One vector is turned by the same rotation once a tick. Each row is the vector after some number of ticks, and that number follows the row.
The counts run from 0 to 297.
[173 140 111 115 143 105 153 145  86 134  93 118 137 114 106 124 136 137
 190 112 163 167 121 125 136 174 112 131 114 153 114 142 124 121 100 106
 139  92 113  49 159 113]
85
[159 150 137 112 146 115 132 136  88 142 114 134 135  99 114 173 121 180
 192 134 165 139 106  95 149 175 100 127 108 157 104 129 138 134  94 125
 132 101 120  66 142 106]
205
[155 145 108 141 164 106 171 153 123 130 103 111 169 111 142 125  92 155
 177  93 119 153 151 109 125  94 125 101 142 139  98 110 122 101 101 102
 136 111  93  87 167 107]
142
[141 143 122 110 155 116 184 129  95  94  96 112 146 105 165 164  82 161
 175 121 130 155 131  99 124 119 135 123 144 135  94 125 104 142  93 132
 113 143 132  64 157 115]
116
[151 129  99 127 139  89 182 131 124  95 116 118 158 108 149 144 109 159
 177 101 130 168 120 115 143 133 127 101 140 140  78 117 113 121  95 125
 140 143 122  46 156  94]
262
[119 158 138 115 137 112 127 149 133 129  93 118 174 119 130 179  83 181
 200 107 159 121 122  86 114 121 114 122 123 143 108 103 157 112  98 102
 126 114 126  88 130 118]
155
[160 158 113 138 137  98 176 145  89 108  90 126 129 111 138 150 125 160
 194 138 159 155 109 111 157 152 105 140 132 142 119 146 118 146 112 128
 120 115 153  51 151 104]
75
[120 153 102 131 137  78 152 155 129 116  66 116 181 100 128 141 108 132
 206 100 169 133 134  92 127 122  96 138 142 137  86 109 132 125 134 109
 118 105 128 101 122 115]
37
[157 153 101 129 149 107 183 140  64 109  84 114 141  93 136 109 119 132
 180 113 139 157 122 106 140 137 104 148 146 153 104 139  93 131 115 120
 115 119 114  61 154 121]
82
[166 131 143 103 156 116 161 134 112 125 119 121 138 123 136 179 106 181
 174 130 151 165 129 110 139 153 132 101 117 140 101 129 129 141  81 129
 140 115 128  53 167  99]
110
[148 146  93 149 128  71 161 152 139 115  98 127 156 115 136 156 121 154
 199 110 162 156 121 123 162 137 101 108 125 137 101 122 151 118 120 106
 129 108 133  74 145  82]
33
[153 140 116 125 149  92 171 156 141 116  84 104 156 141 147 146 104 140
 194 102 150 171 150 132 123 107 127 109 131 121 112 125 133 121 103  95
 126 101 124  73 174 100]
135
[175 131 116 121 165 100 188 136 101 126  86 113 146 109 137 128 127 140
 182 133 159 178 147 121 145 141 125 127 135 124  95 143 108 148 112 126
 127  94 123  73 176 101]
228
[162 151 141 115 174 135 185 143  82 133  85 109 148 105 136 127  96 157
 175 125 132 148 146  98 120 116 133 133 141 140 110 130  99 132  99 117
 118 101 109  76 175 130]
99
[161 139 123 132 155 103 151 157 135 143 113 114 163 128 126 145 101 170
 187  94 135 157 143 117 136 121 121  87 124 144 109 108 150  99  91  97
 146  95 103  74 167  93]
144
[131 129 116 102 130  80 142 142 147 104  91 115 173 122 122 160 115 141
 200  96 176 150 130 105 116 151 123 118 130 133  73 111 133 129  98 115
 140 121 136  67 124 114]
266
[166 145 108 154 155  98 167 162 130 125 102 112 173 117 138 116 110 156
 173  88 126 154 142 117 137 102 115  98 147 149  99 112 130 102 106  98
 146 105 105  68 167 102]
279
[134 168 145 121 134 128 130 148  92 146  92 125 153 110 106 156 106 181
 209 120 156 114 109  83 128 148 100 140 118 154 122 120 139 107 106 105
 125  99 124  77 128 134]
61
[141 142 117 102 141 103 146 156 141 128  82 101 162 139 121 153  97 141
 204  92 162 163 148 122 104 125 127 118 118 130 111 116 144 104  93  83
 132  95 113  79 148 117]
137
[129 143 145 100 155 123 169 126 116 108  92 110 169 101 142 170  79 169
 190 114 139 131 134  78 110 118 142 131 145 127  75 109 105 135  94 127
 118 137 125  77 142 130]
251
[145 149 124 121 160 107 170 130  78 108  93 128 148  78 144 157 111 166
 176 139 154 132 121  77 147 146 101 145 148 149  90 132 107 160 114 150
 114 124 132  82 139 116]
209
[148 134 132 111 154 102 126 155 141 148 108 116 176 122 116 156  99 172
 188  92 151 136 143 100 121 131 117  97 122 145  87 102 152 106  93 103
 148  94  97  84 142 105]
146
[142 130 153  78 148 116 137 132 121 122 101 115 152 118 130 183 101 171
 190 127 167 148 129  96 111 159 130 119 118 139  83 127 134 142  82 129
 138 118 131  65 146 120]
112
[130 125 112 103 154  86 157 139 138 109  78 109 184 103 139 143 109 125
 184  96 168 152 153  94 110 124 127 120 144 125  64 109 116 143 106 124
 130 118 118  86 138 113]
131
[154 161 124 133 167 123 164 136  60 138 109 130 146  75 135 141 105 174
 174 124 125 124 119  79 150 132  96 132 138 167  99 122 113 128 106 128
 118 112 100  82 151 118]
201
[153 150 130 147 164 106 172 151 140 124 106 123 167 117 153 166  91 194
 176 116 133 141 136  99 154  94 118  98 145 133 103 109 140 124 104 121
 127 108 126  88 162  95]
151
[173 155 115 168 158 104 161 159 110 151 103 124 163 102 124 123 126 176
 186 115 135 142 134 104 167 127  98 111 137 150 106 117 129 110 124 108
 138  85 104  86 161  95]
49
[164 139 119 100 139 104 137 145  90 139  90 122 144 111 100 120 135 129
 190 112 174 159 129 112 120 178 107 138 115 152 100 136 123 128  96 111
 139  89 109  59 146 123]
86
[137 140 132  88 156 108 141 152 127 136  79 102 161 129 121 167  91 142
 195 101 160 154 154 111  97 123 128 120 114 130 103 117 147 117  91  94
 128  88  99  94 151 119]
1
[185 139 138 115 163 113 157 149 107 139  86 112 144 129 119 137 127 156
 188 139 173 166 143 120 132 148 123 126 129 130 120 145 126 148  97 115
 132  73 126  68 180 112]
93
[151 145  85 156 136  70 167 143 129 109 104 131 158 105 145 151 116 155
 194 107 150 159 123 117 167 125 100 109 133 139  89 120 134 117 124 116
 131 118 127  77 147  80]
32
[127 143 121 103 153 104 142 151 126 127  79 101 181 121 122 139  91 130
 188  85 148 138 151  94  92 108 127 120 135 134  91 106 128 108 103  91
 131 104 100  91 138 127]
139
